In the rows, zero is written as 128.
Rotation paths and how fast each direction turns (degrees per step):
Each turn is a multiple of 5 degrees from 10 to 175, or 0.
Each row of a path follows its step; steps can be skipped.
path 1
step 0: [135 129 127 129 121 131 134 130 127 128 130 123 131 129 119 135 135 137
 122 122 127 127 143 116 142 129 119 143 122 128 137 136 122 132 123 136
 133 134 130 127 133 140 132 131 136 124 130]
step 2: [118 130 129 118 128 137 120 124 116 128 138 127 125 124 137 129 124 121
 135 120 128 137 118 127 124 136 131 133 130 121 127 141 132 120 131 125
 118 128 139 118 124 124 123 128 129 125 115]
step 3: [133 137 134 128 141 131 138 134 134 128 116 133 138 131 117 130 119 128
 130 124 128 132 127 133 134 130 139 127 126 132 119 123 125 131 115 136
 133 128 122 128 126 136 128 121 136 140 120]
step 6: [141 125 138 120 135 133 133 126 123 130 129 124 129 119 123 122 126 135
 129 130 118 126 136 129 130 143 126 134 131 133 126 120 132 143 128 121
 127 133 130 117 134 133 130 126 128 113 136]
step 7: [131 128 122 128 124 131 125 127 117 125 124 121 127 139 134 128 123 115
 137 126 131 130 130 136 136 112 119 107 121 131 128 128 124 128 129 122
 117 131 123 134 134 126 127 120 123 133 133]
step 11: [135 119 126 129 134 134 140 126 127 128 128 117 134 125 136 122 121 123
 133 134 139 123 125 133 123 133 129 126 134 128 124 127 127 114 125 140
 132 123 130 126 115 135 116 122 139 124 118]
step 13: [141 127 117 124 116 122 128 135 134 127 130 128 134 120 131 131 132 122
 129 124 126 129 132 121 134 111 129 125 122 127 130 133 132 127 122 120
 128 113 136 140 143 129 129 132 120 129 123]
step 14: [132 115 126 127 138 137 121 127 136 120 122 135 122 126 130 130 137 130
 133 125 120 129 117 131 120 135 123 137 143 124 122 128 118 132 130 124
 127 120 128 121 121 119 125 126 129 118 139]
step 16: [134 144 127 129 136 123 128 118 124 139 126 126 134 135 120 122 134 119
 128 123 141 134 133 131 113 120 134 130 124 130 135 134 124 137 122 137
 130 133 126 139 129 125 125 125 126 130 135]
step 20: [127 121 127 126 126 133 134 128 118 123 116 129 130 132 122 131 126 130
 131 123 131 120 119 130 135 123 134 133 134 124 117 121 106 122 128 137
 124 128 121 126 123 117 132 119 126 140 133]
[130 130 126 127 129 129 129 128 128 129 127 128 133 130 128 127 130 132
 128 128 126 127 127 129 130 124 127 130 130 127 129 129 128 127 130 126
 124 126 126 131 128 131 129 123 129 129 131] : 110
[128 128 129 130 128 130 129 127 126 127 128 128 127 131 124 129 130 126
 126 132 125 127 130 125 129 127 130 127 125 132 125 126 133 128 130 125
 127 128 126 131 129 126 130 128 129 127 128] : 125
[128 126 127 130 128 131 126 129 126 129 129 125 126 127 130 125 129 129
 130 128 131 131 127 128 129 128 131 130 123 126 127 126 129 130 130 127
 131 131 128 130 130 129 127 123 128 126 127] : 70
[130 129 126 130 128 125 129 126 127 130 131 126 129 129 128 127 131 127
 122 128 131 125 129 128 128 129 126 127 132 129 129 127 128 128 129 131
 131 131 127 127 127 129 129 126 127 125 127] : 65
[127 129 128 128 129 125 125 129 125 126 130 128 129 125 127 131 129 126
 127 128 129 132 131 125 130 124 130 129 130 130 127 130 128 129 128 130
 127 127 129 130 126 131 124 129 129 126 126] : 135
[125 129 128 128 129 125 130 127 127 127 127 125 128 125 127 124 123 130
 128 128 127 125 130 127 125 128 128 129 127 127 129 125 131 126 127 128
 129 125 126 130 125 131 126 129 127 128 129] : 55
path 2
step 2: [128 137 140 129 121 127 134 115 132 141 125 127 120 138 131 129 121 129
 134 130 127 129 123 137 131 126 117 121 123 123 124 131 123 134 127 124
 115 127 132 120 127 129 126 114 124 129 131]
step 3: [116 136 128 131 120 124 123 112 121 130 128 127 125 132 137 138 123 137
 138 127 134 136 135 131 130 124 116 132 123 117 117 131 128 132 127 132
 121 126 135 127 128 130 128 129 129 129 125]
step 4: [120 132 139 127 133 126 130 119 118 134 135 115 124 127 132 136 125 128
 132 120 131 139 129 126 129 136 116 125 127 114 135 138 128 135 127 127
 126 125 129 119 128 125 133 119 129 133 132]
step 6: [120 132 136 124 122 130 114 119 132 135 136 122 126 127 142 133 132 133
 133 116 130 136 133 125 137 129 119 132 130 125 113 132 130 125 121 129
 129 124 125 121 124 126 140 131 129 129 127]
step 8: [127 129 136 127 131 136 133 122 134 129 130 126 119 131 128 124 127 143
 132 123 127 133 130 138 136 117 121 136 126 114 120 128 131 123 115 121
 125 124 128 120 124 124 129 131 120 125 117]
step 9: [118 127 136 132 131 128 129 119 135 130 129 133 130 128 128 130 138 133
 133 111 131 134 132 134 132 132 124 135 129 117 123 124 134 131 120 122
 129 133 129 113 132 127 142 133 124 128 134]
step 15: [120 136 130 137 128 128 135 119 132 138 131 125 131 129 131 131 117 121
 133 121 118 127 131 130 133 119 122 121 133 130 119 135 121 132 124 126
 119 131 136 117 128 137 140 130 126 131 135]
step 19: [117 140 136 127 122 123 121 111 135 133 126 127 124 126 138 130 123 137
 133 134 127 142 129 126 132 133 118 128 114 126 122 132 135 130 127 121
 131 129 127 125 131 125 127 126 122 125 129]
step 20: [126 139 134 127 119 127 128 117 125 132 135 122 124 138 138 129 129 131
 133 125 124 134 127 136 131 131 118 126 129 123 135 137 130 135 124 124
 115 129 123 112 128 122 131 118 119 126 127]
step 25: [122 114 137 127 127 131 121 122 130 130 132 131 121 136 130 129 125 131
 130 114 125 135 126 128 137 128 125 126 128 123 116 133 136 124 127 123
 129 127 128 110 129 124 138 126 118 135 129]
[126 127 125 129 126 131 128 130 129 131 131 127 129 127 129 132 131 126
 131 126 130 129 132 128 127 126 128 127 130 129 132 128 131 130 128 128
 125 129 130 131 128 129 130 131 128 126 129] : 125
[127 129 128 127 130 124 132 130 131 127 128 126 129 126 125 127 129 128
 129 127 128 131 130 127 126 128 128 131 124 125 131 127 128 131 125 128
 132 129 130 128 128 128 129 129 130 131 127] : 80
[129 127 127 128 125 125 131 125 128 129 128 127 128 129 128 129 128 130
 124 131 128 127 128 125 131 126 125 127 128 128 129 129 127 129 130 126
 126 127 131 129 128 130 127 129 134 131 132] : 25
[130 128 131 128 126 126 125 129 127 127 128 128 127 132 132 131 126 126
 131 129 130 128 129 128 128 127 124 129 124 129 129 129 128 131 127 130
 129 128 128 130 127 124 127 125 127 129 130] : 20
[130 130 127 126 128 128 129 128 127 129 127 131 132 130 131 130 129 131
 128 127 129 133 127 132 125 130 129 128 128 129 129 128 125 130 131 126
 128 126 130 128 131 128 126 126 129 126 127] : 40
[126 127 127 126 129 126 128 125 127 124 130 129 131 127 129 127 126 130
 129 130 126 128 129 128 127 125 124 126 128 129 128 130 124 128 126 127
 128 128 127 132 129 127 129 132 125 127 124] : 155
[127 127 127 127 127 127 128 127 125 125 129 128 128 127 131 126 132 124
 124 125 129 131 131 128 130 131 128 128 125 130 128 130 128 126 128 130
 125 131 128 125 130 126 129 130 127 130 129] : 135
path 3
step 2: [134 135 124 135 129 126 122 117 132 133 131 122 126 120 128 133 131 123
 126 132 137 130 123 123 147 137 124 126 124 132 133 130 114 129 127 123
 131 131 123 134 132 128 131 134 138 132 134]
step 4: [140 129 133 138 137 131 132 122 124 123 134 131 129 125 138 133 135 129
 130 127 117 128 125 115 132 128 137 122 115 138 130 124 128 131 123 134
 133 124 130 135 128 130 131 140 133 132 132]
step 6: [127 131 123 128 125 125 137 131 134 133 121 129 117 131 134 130 133 117
 127 135 126 124 115 123 126 135 118 125 118 142 127 126 126 125 120 132
 126 127 127 124 138 130 134 137 126 138 134]
step 9: [130 136 127 122 132 122 132 121 135 123 130 119 127 129 133 133 118 123
 130 135 117 124 119 122 135 122 122 129 130 130 133 133 113 130 120 134
 132 127 127 139 128 122 132 121 138 132 137]
step 12: [138 133 137 125 134 131 128 127 119 125 126 129 123 120 141 118 124 134
 128 128 125 124 114 116 124 129 127 126 126 139 127 123 127 128 126 135
 122 131 124 131 143 130 135 128 126 134 133]
step 13: [141 128 119 133 128 127 136 124 139 131 129 132 131 127 137 119 133 127
 123 133 117 120 123 121 132 137 130 121 128 132 126 134 126 125 119 122
 135 118 124 132 129 127 132 128 121 140 132]
step 16: [126 129 125 124 134 135 120 132 126 131 130 128 129 125 138 134 121 132
 135 136 113 133 120 116 132 133 134 126 127 134 127 120 125 126 122 130
 129 118 136 134 120 130 124 124 135 136 140]
step 19: [140 123 129 131 132 126 121 124 122 126 129 132 133 119 144 130 124 131
 126 133 124 117 132 114 139 126 128 122 124 127 131 125 132 128 131 119
 126 126 123 128 136 118 127 134 124 135 133]
step 23: [129 128 123 135 125 129 123 130 129 132 131 117 127 119 138 135 123 128
 117 133 125 129 130 115 133 138 132 134 126 136 130 120 129 120 131 139
 120 130 132 125 124 126 139 133 131 132 136]
step 25: [131 131 122 132 129 129 125 134 133 125 131 118 135 131 133 132 132 124
 126 136 120 127 121 121 142 129 131 124 120 125 125 125 116 121 126 114
 126 125 129 129 134 126 124 134 129 142 139]
[130 128 127 131 128 128 130 130 129 126 132 125 124 129 127 132 129 127
 128 128 126 132 129 127 131 128 129 129 130 130 128 131 127 128 125 129
 128 126 126 127 127 131 124 129 128 129 129] : 155
[127 131 126 129 130 129 129 128 131 130 126 131 129 127 126 130 128 130
 130 128 130 126 129 129 132 126 130 126 131 126 131 132 128 128 126 127
 129 131 127 131 130 127 128 128 128 128 131] : 60
[130 127 125 129 126 125 128 128 131 124 126 125 130 129 129 129 127 128
 127 125 125 125 134 127 127 129 127 129 128 128 127 130 128 126 128 126
 126 130 128 130 128 126 129 125 127 125 129] : 175
[129 128 129 129 128 127 130 127 124 127 127 132 127 128 129 132 125 125
 128 131 125 129 129 130 126 126 124 123 127 129 130 130 127 128 128 126
 125 130 130 128 127 128 127 128 129 129 128] : 140
[127 126 125 125 127 126 128 132 127 129 129 131 129 131 126 130 129 128
 126 129 126 130 128 129 127 131 129 128 132 127 129 126 128 127 126 129
 129 129 129 125 128 127 134 128 131 128 130] : 45
[130 127 130 133 129 125 130 129 131 131 127 128 129 130 128 130 128 129
 123 127 128 127 127 126 131 127 125 126 128 128 129 125 128 131 129 128
 129 129 127 126 127 126 129 132 129 128 125] : 170
path 4
step 1: [122 119 119 114 123 124 129 130 131 132 129 137 118 141 123 136 129 135
 122 133 126 122 125 127 140 136 126 135 131 128 122 133 124 133 145 131
 139 131 133 137 114 133 130 126 120 132 137]
step 2: [127 126 131 124 133 121 129 128 130 126 130 125 127 123 132 131 119 139
 132 141 129 128 131 129 127 113 125 129 121 134 126 138 119 126 132 128
 109 119 108 134 120 134 135 142 134 126 126]
step 5: [122 126 132 131 130 124 121 140 132 132 123 133 129 116 129 121 117 125
 127 140 122 127 125 140 145 119 130 132 139 132 131 138 123 125 131 135
 130 125 138 137 119 145 125 128 130 134 132]
step 8: [124 123 122 121 142 124 125 144 133 127 131 130 118 117 131 126 134 128
 130 131 120 123 123 138 133 131 123 109 119 125 131 128 118 141 122 128
 118 135 121 129 125 136 125 139 121 128 133]
step 9: [127 136 132 129 127 123 118 133 134 129 123 126 121 131 129 127 130 121
 133 132 142 126 117 143 132 128 121 135 140 137 132 137 123 125 137 132
 133 115 125 111 115 123 132 123 118 126 122]
step 11: [128 135 134 128 122 131 129 127 136 130 124 112 133 127 131 136 126 127
 125 137 128 123 131 142 138 118 122 116 115 129 123 133 125 142 131 123
 137 125 122 133 118 143 137 121 124 127 127]
step 14: [134 134 123 126 136 120 129 135 142 120 130 125 126 127 114 132 120 117
 131 129 129 126 130 141 134 120 123 126 127 116 128 128 124 122 117 118
 134 141 132 129 123 141 123 133 143 124 125]
step 15: [127 137 125 121 128 121 127 136 123 123 121 125 130 135 136 124 128 123
 137 133 132 115 131 137 133 139 130 121 121 132 128 110 131 125 140 133
 130 114 139 129 124 139 137 124 123 124 123]
step 20: [132 132 125 125 137 132 129 125 137 132 129 125 134 137 129 136 111 132
 132 134 134 122 140 134 137 133 118 123 126 127 129 140 126 120 130 112
 129 140 125 119 115 119 132 132 120 135 128]
step 21: [126 125 131 116 129 116 135 133 120 134 124 119 128 126 135 133 114 129
 122 122 134 123 128 130 133 126 131 133 133 136 131 117 124 120 114 123
 142 110 123 142 126 136 132 132 129 129 129]
[130 127 129 131 126 125 131 124 129 129 127 128 128 127 126 127 128 128
 127 129 127 128 128 129 132 130 130 126 130 128 127 130 127 129 130 131
 131 126 130 128 127 127 126 124 125 131 125] : 175
[127 126 126 129 127 129 126 128 126 129 129 126 131 130 130 125 126 129
 127 128 129 126 131 130 131 127 126 131 128 128 131 129 135 130 129 126
 131 127 129 130 128 130 127 127 128 129 129] : 70
[129 124 125 131 130 123 128 131 127 127 130 129 128 128 130 127 130 130
 127 129 129 129 128 129 128 129 128 128 127 127 127 128 129 127 125 125
 126 131 125 130 129 126 129 127 129 128 122] : 175
[132 127 125 125 128 128 128 130 127 129 129 128 127 127 127 127 129 126
 127 128 127 131 126 124 133 128 127 128 132 130 127 127 130 126 126 130
 130 130 128 129 130 132 128 129 127 126 129] : 160
[127 127 128 130 130 129 130 129 132 130 127 129 128 130 127 131 129 131
 123 126 125 127 127 125 130 127 127 129 129 129 129 125 129 130 131 131
 128 129 128 126 128 126 131 127 133 127 128] : 120
[127 129 129 132 129 125 125 125 129 127 129 126 130 126 127 128 128 128
 127 126 128 127 127 128 129 125 126 132 127 127 123 128 128 126 127 130
 132 126 125 125 128 128 128 132 128 126 128] : 155
path 5
step 0: [130 131 124 131 115 136 118 139 124 145 145 127 132 128 132 120 135 119
 132 127 122 130 134 125 143 135 127 135 129 124 126 131 128 130 122 131
 113 125 128 122 130 123 120 132 136 131 128]
step 1: [132 136 124 126 117 123 121 131 115 132 124 126 135 131 128 130 137 120
 123 128 138 126 131 123 120 136 110 141 124 128 144 130 127 122 123 135
 128 125 120 136 134 134 125 118 129 133 121]
step 2: [122 140 125 135 124 138 123 135 115 139 134 118 126 129 119 134 127 120
 123 138 116 126 135 134 140 133 118 129 136 133 130 132 130 134 124 128
 123 114 132 125 129 125 118 122 124 128 130]
step 9: [119 124 117 134 134 131 131 141 119 136 133 128 144 119 127 127 128 121
 117 127 124 128 121 124 138 123 126 126 135 141 144 128 135 127 139 130
 124 124 120 134 132 137 122 126 125 129 120]
step 12: [121 122 112 131 128 133 130 133 117 136 127 119 139 126 138 117 125 128
 125 124 136 133 124 128 137 122 123 128 134 116 134 127 128 132 133 135
 113 121 123 114 133 130 126 134 115 124 133]
step 13: [133 127 129 120 120 124 119 144 132 137 137 127 141 132 128 119 130 124
 123 129 130 130 124 136 142 133 114 132 119 128 127 122 124 116 121 138
 132 126 121 124 126 140 127 136 133 133 124]
step 14: [121 128 125 141 120 137 128 129 117 128 127 119 137 128 130 124 135 121
 121 124 139 121 119 133 126 129 118 136 131 129 134 125 121 130 126 142
 125 115 128 132 123 129 118 132 109 127 125]
step 19: [142 130 120 126 130 122 125 130 125 144 132 122 138 128 132 119 132 120
 123 128 131 132 130 119 139 132 126 136 133 131 121 133 118 130 119 143
 125 112 128 126 123 124 120 128 126 136 121]
step 20: [131 134 120 123 115 133 118 139 110 126 118 127 132 142 126 124 130 113
 125 126 130 127 133 139 128 129 120 138 121 129 134 126 126 129 125 141
 124 132 131 128 129 127 123 125 127 113 128]
step 22: [141 132 123 133 135 121 121 133 115 134 125 124 139 138 130 134 124 113
 118 129 128 138 135 129 131 124 126 130 127 139 141 134 131 136 131 145
 124 126 120 133 134 129 123 127 133 125 125]
[127 129 129 126 127 126 130 128 130 127 129 130 130 128 128 130 129 130
 125 125 131 127 128 123 128 128 124 128 126 128 127 125 128 126 127 125
 129 129 131 129 127 133 125 125 128 129 127] : 145
[125 129 129 129 124 129 128 127 126 125 125 130 127 130 131 130 128 130
 128 126 130 129 130 128 126 124 130 128 127 128 132 130 124 129 128 129
 128 127 124 126 129 131 127 129 127 128 127] : 170
[131 133 126 129 125 129 129 126 130 127 127 126 127 128 130 127 128 129
 131 125 125 129 126 129 129 130 127 129 130 126 126 130 130 128 125 130
 127 128 127 130 129 129 125 124 130 127 126] : 20
[129 126 129 127 125 128 128 128 129 126 125 126 129 129 123 131 130 128
 131 129 128 125 130 130 126 128 126 132 132 127 128 126 127 129 128 129
 130 128 130 130 128 129 131 131 126 126 126] : 115
[130 129 130 125 127 126 126 128 131 125 128 128 127 123 127 125 132 123
 127 127 130 131 129 127 129 128 128 126 130 129 130 127 126 129 127 130
 127 129 125 129 128 129 128 129 130 129 130] : 115
[128 129 130 127 127 129 127 129 126 127 129 128 125 131 129 126 129 127
 127 131 129 126 133 124 127 129 128 129 127 129 128 130 128 130 125 130
 126 125 131 128 127 127 131 124 131 128 126] : 20
[129 130 128 125 125 127 127 129 126 131 128 129 129 128 128 124 130 129
 130 127 132 128 126 130 128 129 129 131 124 127 125 127 125 128 129 127
 125 128 126 127 124 125 127 128 126 128 127] : 55
[131 127 125 129 129 128 126 128 129 129 125 126 128 125 128 125 130 128
 127 126 130 127 127 126 122 128 129 131 128 132 130 129 131 128 132 128
 129 128 129 125 129 129 126 126 127 125 128] : 135
